Each row is where one point has got to under a steady rotation. How many steps took it there?
The counts run from 0 to 374.
[123 137 121 147 125 122 113 136 153 109 135 166 174 138 135 133 127 146
 156 112 123  90  71 114  95 127 132 176 106  94  96 136 175 101 130 160
 137 116  84  80 101 139 143 141  86 106 136 119 141 112  99 131 161 141
 153 101 117 136 158  82 146] | 160
[126 118 131 150 128 153 143 105  94 143 103  78  98 111 116 124  96 182
  89 142 105 126 143 129 139 130 112 122 143 146 140 143 140 141 161 125
  87 147 195 164 154  79 140  94 131 163 103 141  89 109 167 124  87 174
 128 138 158 112 130 206 125] | 36
[166  80 129 128 144 154  94 173 147 134 141 142 196  98 115 152 113 187
 144 119 151 110  97  99 103 145 144 129  88 102 117 116 165  98 122 150
 196 137  79  83  94 135 130 131 111 116 160 117 140 143 101 145 160 167
 136  92 142 154 117  96 111] | 164
[ 84 158 141 127 143 120 119  99 143 124  99 166 179 135  76  96 159 149
 144 102  99 102 104 120 151 122 122 128 105 124  79 127 101 132 113 196
 120 110 136  77 100 120 106 109  77 143 131 202 131 107 133 136 156 150
 142 100 108  93 139 179 117] | 347
[ 56  61 150  96 118 175  71 127 118 101 142 124 184 151  98 148 110 125
 127 119 151  94 119 136 152 105 144 144 103 144  98 119 106 108 146 169
 152 103 130  64 120 113 140 132 145 128 157 130 133 174 102 133 113 121
 123  97 120 114  97 144  67] | 87
[ 84 146 114 186 113 126 121 136 141  98 140 156 138 175 106 130 150 157
 150 116  91 118 116 116 133 157 148 133 122 127 142 148 130 108  88 163
 154 138 108  71 103  99 104 109 148 137 182 155 135 105 116 114 107 168
 161 109  84 116 110  65 116] | 177
[142 159 158 156 179 133 117 163 104 137  75 165 133  96 115 134 142 143
 119 141 126  74  97 144 141 132  83 121 117 134  74 132 135  93  91 179
 109 160 179  76  93 122 135  91  69 132  82 145 118  93 100 115 109 162
 118 119 121 101 140 166  98] | 331
[156 119 106 162 141 132 136 157 123 108 121 193 147 109 132 135 121 147
 142 116 143  81  88 138 127 130 134 141 121 111 117 181 136 141  89 139
 121 134  66  83  90 134 141 117 107 105 136 141 150  82  85 155 116 179
 152 112 108 147 182 109 168] | 161
[107 184 138 135 160 154 188 125  99 146 108 123 119 109 116 112 133 127
 171 122 130 113 129 159 122  91  82 111  81 139 116 162 114 132 111 127
  69 149 142  88 114 133 166 132  87 148 101 144 110  86 103 121  81 145
  97 136 128 107 148 185 110] | 328
[ 70 103 150  98 101 107 114  95 142 118 170 142 127 166 147 129 185  77
 160 141 147 100 136 118 142 122 141 153 106 107  82 123 131  99 127 155
 160 127 128  96 147 140 139  98 168 131 131 149 123 120 102 114 162  88
 116 101 111 155 104  74  60] | 257
[155  80 114 127 161 107  89 111 142 116 131 147 113 140 172 143 124 110
  98 177 109  80  98 119 127 191 143 162 153 117 101 149 192 121 122 134
 148 115  99 122 122  75  99 109 137  81 177  95 171  96 116  83 111 156
 194 133  92  97 177 109 133] | 201
[ 72  63 137 113 137 147 118 121 107 136 164 132 161 140 120 136 156  64
 125 139  89  94 138 132 134  92 112 147  65 125  89 105  85  96 175 125
 173 117 165 109 115  94 122  97 158  86 165 118 130  96 151 139 122 127
 149 136 154 129 107 152  79] | 286
[128 109 105 140 148 170 161  78  93 138 154 110  89 117 142 132 149 118
 148 116 113 133 191 149 101 114 108 128  47 128 127 146 106 131 113 121
 104 161 150 119 156 131 116 120 152 181 193 130 121  78 116  98 115 148
 100 129 125  94 101 158 100] | 8
[137 129 109 182 182 137 120 182 122 114 114 173 140 139 137 114 122 175
 122 136 111  99  92 127 125 137 145  93 130 126 120 177 155 108  66 136
 187 130 111 102  79 141  99  75 123 132 152 164 127 141 130 114 128 201
 154 133 113 141 143  99 104] | 173
[185  94 129 129 144 130 112 131 119 164 109  68  78  75 146 134  76 166
 133 147 193 115 158 128 111 104  91 130 117 145 144 120 143 114 143 138
  99 144 165 120 182 128 135 147 131 189 105  97 115 136 124 102 125 125
  99 111 140  87 102 177 129] | 45
[116  77 123 112 101 152  84  94 108 126 110 127 117 135  76 118 166 132
  98 118  83 102 171 141 135 132 113 151 146 120 109  92 102 118 138 140
 133 142 159 138 149  51 101  75 140 145 152 138 137  82 156  93 104 177
 160  93 122  92 141 194 137] | 27
[ 78 161 135 122 155 147 148 124 112 141  92 118 179 100 105 129 145 137
 132 111 119  82 127 155 123  93  93 131  74 141  70 150 111 119 134 173
 120 155 143  64  72  95 138  94  78 116 116 141 105  88 106 139 102 144
 125 104 121 132 137 191 102] | 327
[145 103 167 137 154 161 164 120 125 165 135 139 104 107 127 116  68 168
 141 126 176 130 101 133 158 118 143  77 147 119 129 166  86 171 117 173
  85 108 126 133 158 178 171 149 140 131  69 153 110 170 145 136 145 127
  95 149 155 100 134 176 138] | 73
[135  33 143 117 166 157  92 141  96 117 144 181 132 109 161 125 144  56
 110 154 119  91 123 150 166 115 116 126 127 103  80 134 113 121 141 129
 151 125 150 142 128 110 111 107 154  50 142 117 124  92 133 113 121 161
 145 133 124 144 156 157  81] | 282
[ 99 111 140 160  99 157 169 107 111 141 160 109  80 146 137 107 142 141
 141 136 153 124 160 143 158 112 115  87 119 156 147 166  93 113  77 140
 131 155 114 121 139 126 155  77 198 164 122 146  78 100 110 108 121 147
  93 133 112 146 129 123  77] | 255
[154 111  98 144 134 112 150  67 133 112 182  94  85 135 156 139 101 127
 169 123 118 134 125 121  70 143 130 175 107 110 174 163 161 148 148 114
  87 100  89 147 154  97 140 151 133 151 176 108 147 115 130 113 121 124
 152 157 120 115 140  99 149] | 199
[121 126 107 173 148 142 132 136 109 110 133 172  66 173 125 142  97 102
 140 125  99 136 132 149 181 148 159 111 175 135 120 165  46 139 102 116
  95  87 103 119 136 149 170 171 128 125 114 115 157 129 125 141  95 118
 108 150 102  91 154 149 153] | 101
[126 120 156 107 131 104  87 105 156 129 104 132  81 116 149 136 140 134
 138 147 178 121 117  87 137 138 114 151 163 114  75  98 120 114 116 176
 114 102 137 107 178 154 157 133 121 135  59 138 144 180 120 121 182  65
  86 113 137 102 115 158 153] | 62
[ 90 141 107 122 135 126 100 140 121  95 124 116 214 174  94 127  99 133
 148 114 107  90 100 138 134 102 113 154  91 146  99  85 131  92 162 103
 156 126 132  72  67  87 156 139 112  77 151 112 150 143 114 155  70 129
 157 131 105 134 132 155 127] | 128
[167 119  89 159 161 140 138 130 135 121 128 180  69 130 135 118 124 158
 143 126 113 140 136 137 120 167 157 108 153 124 148 178 136 155  72  96
 140 119  96 126 138 134  64 126 152 156 181 147 146 115 112 113 136 170
 122 131  97 104 162  96 170] | 182
[157 159 135 150 161 135 145 144 121 137  74 180  88 104 124 132 122 138
 159 118 170 130 135 150 146 127 112 103 117 141 101 146 100 131  59 147
  93 140 102  92 115 134 126 129 100 170  97 127 130 110 102 118 124 144
  92 118  93  79 156 179 155] | 340
[137 199 129 152 159  95 177 119 146 141 137 147 130 110 106  91 101 176
 174  84 141 132  92 141  77 117 133 133 134 116 168 142 143 155 108 115
 102 137  68 141  93 172 151 174 111 146 106 147 141 110 103 155 114 116
 116 148 141 128 179 129 207] | 150
[117 115 140 168 148 159 166 122 118 147 146 164  89 133 168 114 141  66
 128 132  94 120 114 147 177 143 123  74 157  99 127 191  91 160 119 141
 108 124 127 169 132 137 107  99 179 105 104 161 103  85 152 132 133 145
 127 172 134 128 174 145 125] | 271
[160 151 118 201 170 145 141 165 126 120 145 151 100 141 131 125 102 201
 122  96 102 124 126 101  97 126 145  79 124 133 167 172 119 144  62 125
 160 139 149 112 113 168 108 115 157 168 153 147 103 144 113 120 145 184
 135 139 114 127 124  89 114] | 174
[ 79 128 101 156 132 134  96 127 115  84 142 170 131 202  97 144 120  90
 118 132  86 101  92 162 197 166 149 111 151 136  98 157  78 130 102 145
 112  89 111  93 113 117 153 137 118  90 108 127 158 149 129 141 107 106
 150 122  92 113 121 144 126] | 100
[120  92 120  83 164 110 115 109 117 121 133 148 145 135 154 128 181  74
 139 141  89 110 137 129 101 125 105 167  49 104  73 124 128 117 140 144
 113 128 168  99 133 122  93 105 129  99 178 150 171 122 131 103 138 105
 152 131 104  97 111 158  82] | 10
[146  56 158 132 154 141 106 131 132 125 168 151 107 113 150 159 103 118
 138 135 169 108 117 101 160 132 139 132 127 114 113 162 112 145 151 183
  74  66 117  94 157 177 183 161 118 138  91 114 121 165 120 131 160  90
  96 119 159 115 120 122 121] | 82
[129  85 154 107  88  97 113 118 131 150 124 121 151 101 167 133 137 107
 142 159 191  70 116 109 124 147 106 157 167 112  83 141 203 102 153 165
 154 132 101 140 129 123 131  95 158  77 115 118 122 115  93 106 144 100
 137 117 108 152 187 119 124] | 241
[102 133 123 128 125 119  81 106 108 106 132 132 121 154 109 138 167  65
 145 138  84  99 148 129 141 138 104 157 114 114  84  94 114  71 166 113
 123 141 156  88 117 101 125 128 130 101 112 100 144 102 105 147 130  97
 137 119 100 108 142 152  93] | 298
[115  78 132 121 109 155  92 114 132  94 121 153 163 120  77 138 157 174
 117 115  89 104 110  97 155 137 136 165 120  94 106 125 112 127 134 214
 119 113 136  86 117 104 137 115  86 154 140 154 116 117 139 145 144 184
 144  75 131 102 105 145 130] | 355
[121 133 132 142 141 156 178  85  87 138 165 130  73  97 152 154 170 108
 162 112  92 131 119 131 111 122 122 128  96 107 132 218 119 143 149 128
  48 146 134 111 136 128 156 139 128 175 149 148 111  63 124 128 123 135
 116 152 124 117 153  96  90] | 0
[106 144 119 170 133 133  85 134 141  86 170 142 144 161 117 129 153 189
 130 106  84 121 118  86  94 138 156 129  87 107 126 105 161  93 106 147
 202 141 149  95 126 142 111 124 139 143 172 159 134 162 123 133 160 145
 156 101 129 121  94  62  97] | 176
[155 116 137 157 157 132  88 142 108 116 169 168  78 146 106 136  86  96
 145 109 136 141 125  96 147 165 151 124 164 119 144 116  75 123 126  95
  99  72 113 141 161 167 155 195 137 110 110 101 179 166 124 147 139  80
  95 142 141 106 110 124 161] | 102
